One turning vector, and how many steps it has turned
The counts run from 0 to 559.
101	115	82	101	92	91	130	103	105	100	112	95	116	107	82	102	105	134	94	107	125	81	106	101	96	105	115	145	119	112	86	117	129	125	112	75	92	114	97	89	119	90	108	106	88	132	91	85	86	97	96	87	109	109	76	108	119	98	115	95	93	108	119	105	87	105	86	89	124	112	90	118	77	123	110	53	101	107	95	98	106	113	84	112	86	74	108
478
106	123	80	105	94	98	126	103	107	91	110	103	108	96	94	100	108	134	111	115	129	91	113	99	91	114	110	145	105	108	86	103	125	114	121	81	109	103	109	97	117	90	117	114	96	131	99	94	88	94	102	81	110	105	73	106	114	82	109	94	77	99	108	101	82	113	85	81	113	116	89	105	63	111	112	61	104	102	88	93	103	105	87	121	88	72	106
477
106	120	104	120	63	104	119	103	100	105	99	116	102	87	110	73	103	121	116	123	114	87	108	122	106	87	100	126	94	86	108	81	112	130	103	75	109	85	91	112	98	100	107	124	117	114	99	113	96	95	115	107	115	107	82	117	97	72	112	93	74	105	108	112	82	98	97	81	119	122	91	122	98	110	95	64	111	78	114	86	98	100	99	136	100	68	103
88
103	111	117	123	84	90	104	99	110	101	82	119	108	95	103	74	97	121	93	113	119	85	117	114	98	109	97	144	98	63	109	86	111	129	106	87	112	124	88	112	119	95	103	103	127	127	114	102	109	95	98	124	98	91	80	124	95	86	103	86	101	121	107	112	82	77	115	84	117	108	100	124	83	111	89	71	99	93	102	73	100	90	104	107	100	96	88
298
92	125	85	100	134	96	120	113	120	104	104	111	83	115	94	104	93	127	102	97	110	99	121	96	107	92	123	125	103	101	81	121	122	101	125	102	104	115	111	109	92	102	93	119	98	125	91	97	87	109	88	125	116	114	76	109	114	96	125	117	97	113	119	97	81	106	79	100	98	112	70	117	86	117	107	63	97	106	102	108	105	116	71	115	93	75	117
64
92	105	91	96	92	101	90	118	125	104	92	118	79	104	110	67	81	116	101	116	98	82	123	112	128	77	116	128	103	76	97	117	98	110	114	88	89	129	91	95	100	102	91	102	100	108	108	104	105	93	90	135	114	92	87	116	106	107	115	100	116	116	116	110	48	90	98	90	100	105	84	111	116	131	85	66	87	102	107	108	109	113	82	105	111	84	93
3
128	107	79	81	82	84	121	107	90	95	105	99	87	101	106	108	103	115	135	129	127	91	107	119	86	101	108	134	107	98	87	109	122	117	90	77	101	96	98	91	107	105	132	147	99	122	121	98	90	95	115	98	116	116	85	98	111	92	115	85	70	110	107	98	71	101	84	89	106	120	89	106	97	111	103	73	118	75	79	99	91	101	83	119	108	80	104
340
122	100	95	120	93	105	127	85	105	87	81	119	104	97	105	84	107	125	119	120	112	100	105	121	98	101	112	139	95	110	91	89	111	123	112	76	100	95	121	110	95	102	114	130	109	137	108	107	94	93	105	105	120	112	95	116	114	90	111	97	78	114	99	111	92	87	82	87	106	114	96	122	87	106	104	59	116	101	112	77	86	111	101	117	99	83	108
357
114	93	76	76	78	96	107	117	97	100	110	111	108	103	109	104	100	116	108	117	116	91	118	109	105	104	113	137	105	104	87	126	118	122	107	77	92	126	100	85	116	100	116	120	97	126	116	88	100	90	96	94	110	102	73	105	116	119	107	73	91	109	104	95	56	103	82	87	102	105	81	84	108	109	100	67	113	97	79	115	90	103	66	111	94	84	105
74
82	135	116	99	101	79	119	121	106	115	110	106	91	78	97	104	109	105	89	95	105	94	103	93	84	79	100	130	86	109	86	90	120	91	125	87	109	100	108	130	104	106	74	117	107	121	95	101	87	114	95	103	105	117	84	98	115	84	126	129	87	103	104	97	100	102	96	102	112	123	81	126	95	128	117	49	90	91	101	81	101	102	90	119	84	100	106
172
105	123	108	111	118	77	106	116	111	102	100	132	102	76	107	83	85	108	104	96	114	109	113	116	85	62	112	126	83	78	87	106	99	92	111	96	106	117	90	108	113	95	88	110	117	132	124	107	106	98	111	113	111	108	103	102	100	91	120	117	97	123	107	87	79	73	106	101	92	108	74	128	83	124	102	71	77	104	107	109	81	85	73	116	98	108	120
113
92	112	95	125	90	110	106	115	125	83	99	114	118	82	110	95	110	116	98	121	111	89	119	108	98	78	108	138	101	80	94	85	100	118	123	86	116	110	106	117	116	92	96	83	98	118	90	94	103	95	102	96	109	86	85	125	104	82	99	112	78	114	88	108	66	107	105	86	112	120	93	113	75	116	113	66	101	103	116	104	96	91	89	133	76	75	120
419
100	114	86	94	119	78	122	116	106	94	106	99	96	83	92	115	103	118	95	111	122	82	106	100	79	102	111	141	102	88	70	110	136	113	114	100	106	122	101	109	128	104	95	109	94	125	102	93	80	110	99	102	112	109	98	110	121	91	119	116	72	105	108	91	84	102	90	93	113	106	85	126	59	121	112	72	88	96	95	99	99	90	91	101	101	88	123
423
98	124	88	77	121	86	107	115	110	112	90	116	69	100	102	109	92	106	91	95	119	89	112	116	96	101	122	125	91	78	98	125	137	108	108	94	116	128	90	99	103	108	89	112	102	120	101	92	88	114	87	114	113	107	74	118	119	96	114	108	99	109	126	91	65	95	74	110	95	107	81	114	94	110	92	69	83	76	90	114	96	96	75	90	103	95	107
66
88	118	84	77	74	82	104	118	93	108	115	105	74	91	85	108	88	114	95	101	99	76	109	96	93	105	107	136	97	103	72	105	134	114	114	81	98	103	97	90	112	111	99	124	124	115	107	91	83	117	91	106	121	112	92	107	105	94	122	108	89	103	132	89	77	110	84	92	115	113	99	113	87	114	99	53	105	101	76	93	113	105	88	87	98	112	103
82
97	121	105	99	91	94	111	116	94	107	113	116	86	107	111	100	105	123	106	110	111	107	118	106	90	104	112	150	94	88	82	110	116	106	122	98	118	119	105	86	97	110	110	133	128	116	130	99	103	107	101	118	105	109	71	88	110	89	107	100	89	119	106	114	90	92	79	90	100	117	94	100	100	105	107	57	126	103	66	90	82	100	70	114	81	98	102
385
107	108	90	71	92	75	113	136	91	115	115	112	95	92	120	123	113	88	116	117	98	92	115	101	87	85	102	130	82	88	62	125	117	108	112	88	95	114	103	106	115	120	99	125	109	112	123	96	97	106	97	116	105	113	86	91	128	105	118	110	87	108	109	99	72	100	92	102	93	109	76	90	105	115	111	69	119	87	73	112	93	98	70	111	106	109	110
128
99	103	104	97	120	80	110	100	110	97	79	102	86	105	89	84	89	114	109	107	107	92	99	116	95	88	118	121	108	104	78	111	116	112	101	98	88	114	111	125	114	103	94	123	100	128	115	121	87	106	99	130	124	129	109	104	129	89	118	111	96	118	109	97	82	77	90	96	104	98	77	130	98	143	107	60	87	87	124	93	95	100	85	98	117	94	108
304
93	117	107	123	95	104	106	105	114	101	102	117	104	84	100	86	98	131	86	115	120	89	129	111	93	86	116	151	96	77	116	101	121	120	109	77	120	118	91	92	113	90	103	93	117	123	102	92	99	86	106	91	103	89	81	120	97	78	101	96	81	111	112	93	79	97	96	82	108	112	92	123	76	115	90	74	80	95	107	97	93	80	90	114	86	92	113
224
87	112	85	100	76	98	104	134	113	93	92	97	101	93	104	83	101	120	109	124	91	71	118	94	118	97	94	134	108	94	82	90	107	116	115	94	93	104	104	120	108	100	104	98	99	106	93	98	101	100	94	121	114	91	91	122	99	98	107	101	91	113	107	112	51	113	110	77	117	116	94	116	92	124	107	51	112	103	98	96	129	113	100	123	93	84	98
346
100	97	105	112	82	104	95	102	115	98	95	112	117	88	112	91	104	123	95	118	111	84	121	115	103	77	103	144	85	74	108	97	111	126	114	79	120	118	99	108	109	90	98	93	98	123	97	94	111	93	95	98	112	83	79	134	103	92	99	102	74	108	99	104	57	108	100	85	102	133	88	119	91	123	94	64	89	89	113	100	95	86	91	120	81	91	114
418
115	115	101	78	86	87	103	93	102	112	94	119	92	88	98	93	104	112	90	93	130	88	117	123	99	95	101	141	82	78	121	101	126	112	95	76	110	117	87	94	94	105	104	104	106	121	102	100	123	96	91	93	117	112	59	126	111	101	106	87	91	121	117	89	63	82	87	96	109	123	98	116	94	103	83	74	77	92	85	106	92	105	79	117	100	95	99
12
108	100	73	94	90	90	116	100	105	88	81	110	96	101	97	106	95	109	97	107	109	77	113	105	104	126	110	133	97	104	83	117	125	126	113	82	99	113	109	97	108	106	106	115	105	134	104	83	94	104	82	104	121	103	77	129	120	102	113	101	77	106	119	95	62	105	71	92	106	114	97	95	81	107	98	76	114	91	95	99	98	112	90	100	101	73	107
211
109	112	116	96	100	90	119	102	85	127	99	104	115	108	107	100	115	117	95	103	126	86	97	121	88	78	113	146	100	85	100	115	114	125	86	82	95	127	83	118	117	105	103	115	96	123	105	100	107	91	99	103	106	104	79	103	121	101	104	75	99	109	107	101	74	76	98	99	112	102	83	122	119	130	101	69	84	80	95	97	75	100	79	122	92	97	89
177
101	103	107	106	73	97	99	109	102	109	107	108	109	95	92	82	104	137	82	105	105	90	123	104	95	93	113	152	91	81	107	106	121	128	105	77	111	128	91	86	117	84	111	98	116	130	105	85	110	95	96	87	104	90	77	123	98	91	102	90	93	118	120	98	72	88	92	86	112	116	95	121	90	122	97	67	74	106	93	99	85	93	80	91	81	107	111
223
113	98	119	97	92	100	99	101	112	114	82	121	101	104	129	81	103	116	113	115	113	99	119	126	112	78	103	133	87	60	102	101	94	119	105	87	112	121	91	114	98	103	99	116	113	115	118	109	119	91	90	126	115	91	64	115	120	94	107	86	96	118	107	114	64	67	99	100	96	108	82	116	130	123	87	69	97	83	97	97	84	99	76	120	101	95	84
252
96	94	84	103	96	97	111	108	104	85	98	99	95	114	100	93	93	131	122	134	110	92	113	114	106	95	127	143	117	95	83	110	123	124	104	92	109	112	105	102	101	100	123	119	99	121	104	109	82	89	106	113	125	110	103	107	113	76	96	99	74	105	101	105	69	109	86	70	98	109	93	115	74	124	99	70	108	87	107	96	109	83	89	101	106	82	111
92
78	133	104	81	83	92	102	137	115	116	105	110	82	80	116	104	103	104	92	94	103	78	125	96	95	83	93	124	81	74	98	101	130	109	115	97	110	112	87	107	108	116	83	106	109	100	92	94	92	113	82	104	108	95	68	123	102	93	119	112	99	108	113	93	55	120	101	99	107	127	86	106	97	109	98	63	87	83	82	103	109	94	86	123	88	99	95
529
119	106	100	89	94	83	93	113	103	111	98	119	100	100	100	78	98	116	100	101	107	107	116	121	103	83	109	145	93	95	93	119	105	105	106	81	93	140	96	95	106	92	100	120	117	127	130	101	119	90	91	119	112	105	85	105	113	110	116	92	110	123	118	99	71	68	97	94	96	107	82	112	119	119	100	66	93	106	91	112	79	112	59	106	87	106	99
57
100	136	81	82	87	87	125	120	100	109	115	114	84	82	106	116	105	105	115	109	118	80	118	98	88	100	95	121	95	101	80	92	137	111	121	86	108	91	97	99	100	112	104	119	109	108	107	104	85	116	108	94	107	118	79	105	107	86	120	122	84	107	110	86	81	122	101	96	114	123	95	109	75	102	108	65	111	87	78	98	106	112	89	146	92	78	112
531
96	124	104	97	60	102	116	105	96	113	95	110	101	89	112	96	113	121	96	109	112	81	114	115	89	89	96	133	84	75	115	85	123	120	105	72	116	99	92	105	103	112	99	121	109	109	95	96	104	106	98	83	108	101	66	120	102	86	102	87	82	107	112	99	79	105	99	92	118	135	98	118	93	104	93	57	101	80	81	94	94	92	93	126	79	94	95
281
88	109	109	127	96	94	98	127	117	109	103	118	103	97	114	72	79	117	100	119	107	87	132	108	94	80	121	140	110	62	82	112	111	131	113	93	102	127	84	98	119	94	94	107	109	118	108	101	97	90	104	135	99	84	92	97	98	72	111	87	87	108	102	114	85	85	105	79	102	99	79	116	88	128	101	79	100	91	106	104	94	76	90	107	98	97	108
435
101	98	86	85	106	101	107	117	107	103	91	100	91	129	112	100	105	114	120	114	102	91	109	109	120	93	118	133	108	98	71	121	112	121	107	94	89	126	110	121	103	116	105	122	77	111	108	101	100	104	88	132	120	99	87	105	135	109	109	94	86	117	100	115	64	98	82	88	102	98	81	101	115	125	107	54	120	94	89	102	100	115	79	106	104	89	96
450
94	122	93	101	107	79	119	125	108	103	107	95	108	81	98	115	115	112	106	105	101	104	110	104	82	73	102	134	95	106	60	94	112	96	114	104	106	115	113	130	107	96	83	124	99	122	93	102	96	107	102	103	120	115	92	99	123	91	118	135	84	112	99	94	84	104	96	93	103	124	85	126	79	122	116	51	97	109	99	88	97	101	74	125	85	101	122
366
110	134	86	91	94	80	125	128	114	102	103	114	87	89	105	94	107	106	121	106	110	105	119	101	94	98	87	128	94	88	74	83	114	94	123	94	96	111	102	109	93	111	97	122	117	115	117	105	110	113	101	115	117	116	86	107	104	106	124	125	107	117	114	100	82	103	107	102	104	122	97	109	89	88	109	54	108	112	91	89	110	125	79	142	98	81	100
457
